The rows of X fall into 3 groups, and each row is roughly a mix of its group's hidden directions.
X (98 x 10):
[[12,-11,43,31,8,65,40,-11,18,-16],
[-15,34,-45,30,9,-38,-33,49,1,-18],
[14,-14,-4,-13,-35,10,8,84,26,9],
[41,7,-22,40,5,41,45,1,16,44],
[-19,48,22,19,2,-29,30,-8,-26,61],
[23,-22,26,-37,3,-33,8,-18,45,56],
[-38,-16,16,-55,5,1,22,28,52,-27],
[33,42,-22,-2,-4,63,-48,6,4,3],
[43,25,8,-8,-31,38,24,19,-53,-30],
[28,-59,15,-43,38,28,-21,7,23,12],
[-20,-35,30,-41,7,18,25,11,52,-40],
[4,-24,-5,-13,-14,22,-44,11,-68,-39],
[-3,12,24,9,-46,1,9,59,14,54],
[14,50,8,14,-30,36,-61,0,27,9],
[26,13,33,28,-25,8,5,-40,-16,-66],
[31,21,-54,45,-16,-9,-14,-9,-48,21],
[22,-27,-4,12,3,24,-38,-37,21,-67],
[-11,61,29,-20,-20,-38,11,-18,-36,-31],
[50,-14,9,-3,-47,30,18,-7,-48,32],
[13,-35,30,-23,13,22,-47,26,-56,13],
[43,-38,9,0,-37,18,50,-36,29,4],
[49,0,20,27,-27,8,-50,27,-38,-26],
[-74,-16,0,16,-41,22,11,1,33,15],
[-5,35,-52,-8,-12,48,51,12,-20,2],
[-32,60,50,-7,-8,-16,19,32,-1,26],
[39,-25,32,15,12,-21,-30,-33,14,-59],
[9,-22,-14,36,21,-12,-23,36,38,-61],
[62,-5,-30,2,-12,5,8,-21,44,-48],
[30,-76,-32,-32,24,19,8,2,0,3],
[43,43,-39,-28,50,-25,-21,-11,-2,0],
[27,45,26,-18,64,26,13,-9,28,-10],
[-33,8,-7,38,36,-5,-57,39,-26,-16],
[-2,-12,-60,-34,8,-30,27,41,-18,33],
[23,31,44,-30,21,-44,-15,-24,35,-30],
[-38,51,12,32,-24,-22,9,17,-41,36],
[-24,-33,43,-15,9,25,-23,25,-22,60],
[75,-5,-9,-12,27,-12,3,-36,14,-37],
[51,0,29,40,-2,-7,-38,32,37,-26],
[-11,-41,48,-23,37,15,-27,18,-11,47],
[-19,-6,64,14,0,20,7,17,30,58],
[6,-13,33,28,-34,5,11,-75,-23,7],
[-43,-45,49,25,-13,-4,-12,31,34,-17],
[-5,12,33,8,-20,11,-2,32,-24,79],
[8,53,-15,5,-11,-16,-8,48,-60,13],
[-28,28,21,-26,13,-48,-5,-19,6,-63],
[15,43,7,-23,8,39,-45,14,24,-51],
[9,34,-12,17,26,-30,-19,63,33,-31],
[6,-11,15,1,-61,-35,-43,-29,23,32],
[-18,-34,29,-26,6,-3,10,21,61,-48],
[8,-22,36,-14,76,-21,-30,15,14,-7],
[-48,17,-35,16,-33,0,20,52,-2,37],
[-44,-24,-32,-12,-35,-41,-22,37,3,-35],
[11,9,9,15,-11,12,-40,-23,23,-79],
[33,0,2,-11,-8,16,-40,-70,-17,-37],
[-39,-8,-9,44,-18,45,28,42,-5,33],
[-14,-61,-24,7,-53,-10,-12,-12,-40,18],
[-16,-47,-21,-33,23,43,27,23,21,39],
[12,75,-33,-11,-5,18,43,2,-4,-21],
[16,-6,-6,0,24,9,11,-75,-53,4],
[-19,-28,-14,-80,15,-33,-17,3,15,8],
[-11,4,17,17,23,50,-7,39,37,54],
[-55,-7,-7,11,26,-23,-17,-10,5,-69],
[-40,50,-11,9,21,-4,-4,61,35,5],
[-1,-22,60,24,-38,8,-25,8,52,-13],
[42,27,-49,10,-52,7,19,-14,-2,-37],
[-14,-27,-36,5,31,-36,0,-40,-1,-59],
[-38,51,-24,26,14,-43,30,-2,-30,-23],
[27,52,3,28,31,-56,20,-25,0,-18],
[48,-5,-36,10,-63,23,-7,31,-20,3],
[38,27,6,21,64,0,-43,-18,-18,-18],
[-32,20,45,69,-21,18,2,20,-10,15],
[-14,58,25,-25,-16,-45,8,-27,-38,-19],
[-49,14,35,-20,-29,21,2,-23,-59,6],
[30,-4,10,0,-2,-42,-50,-49,-43,5],
[6,45,12,-21,-25,-16,30,-2,-58,43],
[56,-7,-14,11,-69,38,-4,0,0,-1],
[4,8,-46,-43,-11,17,-2,17,-70,-9],
[-39,49,6,26,-26,-17,7,21,-49,34],
[-78,-25,3,3,13,4,-22,30,27,-24],
[1,-12,-11,8,3,-7,-31,-19,-27,-85],
[-26,50,12,25,-13,-23,-7,34,-57,24],
[31,-16,-42,22,17,60,27,28,-28,-4],
[42,-47,-8,-19,16,18,-16,-23,36,-51],
[-33,35,-25,-3,37,-22,-52,32,-32,-12],
[32,-2,-41,-72,-21,-21,-27,-1,-15,5],
[-15,68,-32,52,-3,2,-5,-15,-26,-7],
[-11,29,5,26,9,44,-25,33,36,54],
[-57,23,-4,26,28,-40,11,-4,38,-35],
[13,-9,25,-28,56,30,1,-5,32,-53],
[6,18,7,-64,23,-8,10,14,-15,-64],
[28,-13,37,12,21,-24,-48,-36,-10,-50],
[-21,39,-4,4,24,-28,43,11,46,47],
[-7,-23,-70,-11,30,-14,22,25,-12,40],
[-10,45,-25,4,41,-31,-50,21,-28,23],
[81,-6,-13,-37,38,0,0,1,6,-5],
[32,-61,-26,18,-10,38,-18,-1,18,42],
[-26,-38,-3,45,-57,-29,-15,24,1,-24],
[36,-35,-35,3,1,8,17,-45,-50,-32]]

Here is one row of each group, with its name. Which group are the others in?
[-48,-26,-32,-51,28,-5,-21,41,4,-8] | N
[-7,-7,-61,-5,-20,-50,26,40,-18,18] | F
[-15,-20,-18,-8,-52,33,-9,-25,-60,-22] | A

[-6,56,-22,-16,2,-21,-16,-11,-50,49] | N
[4,9,-5,39,15,48,-9,-16,-65,31] | N
[-6,8,-33,14,2,-20,8,-28,29,-78] | A
[-27,-9,49,-8,-30,33,9,-40,-51,12] | N
[12,18,-36,-24,28,-6,-14,75,20,-17] | A
[-25,-31,34,38,-52,26,-2,-31,29,14] | A
[-22,-31,-28,-5,-39,-9,34,37,38,44] | N
[-20,28,-3,-24,3,-62,-23,32,40,-31] | N
[29,-57,0,-32,31,20,-11,-25,39,-30] | A
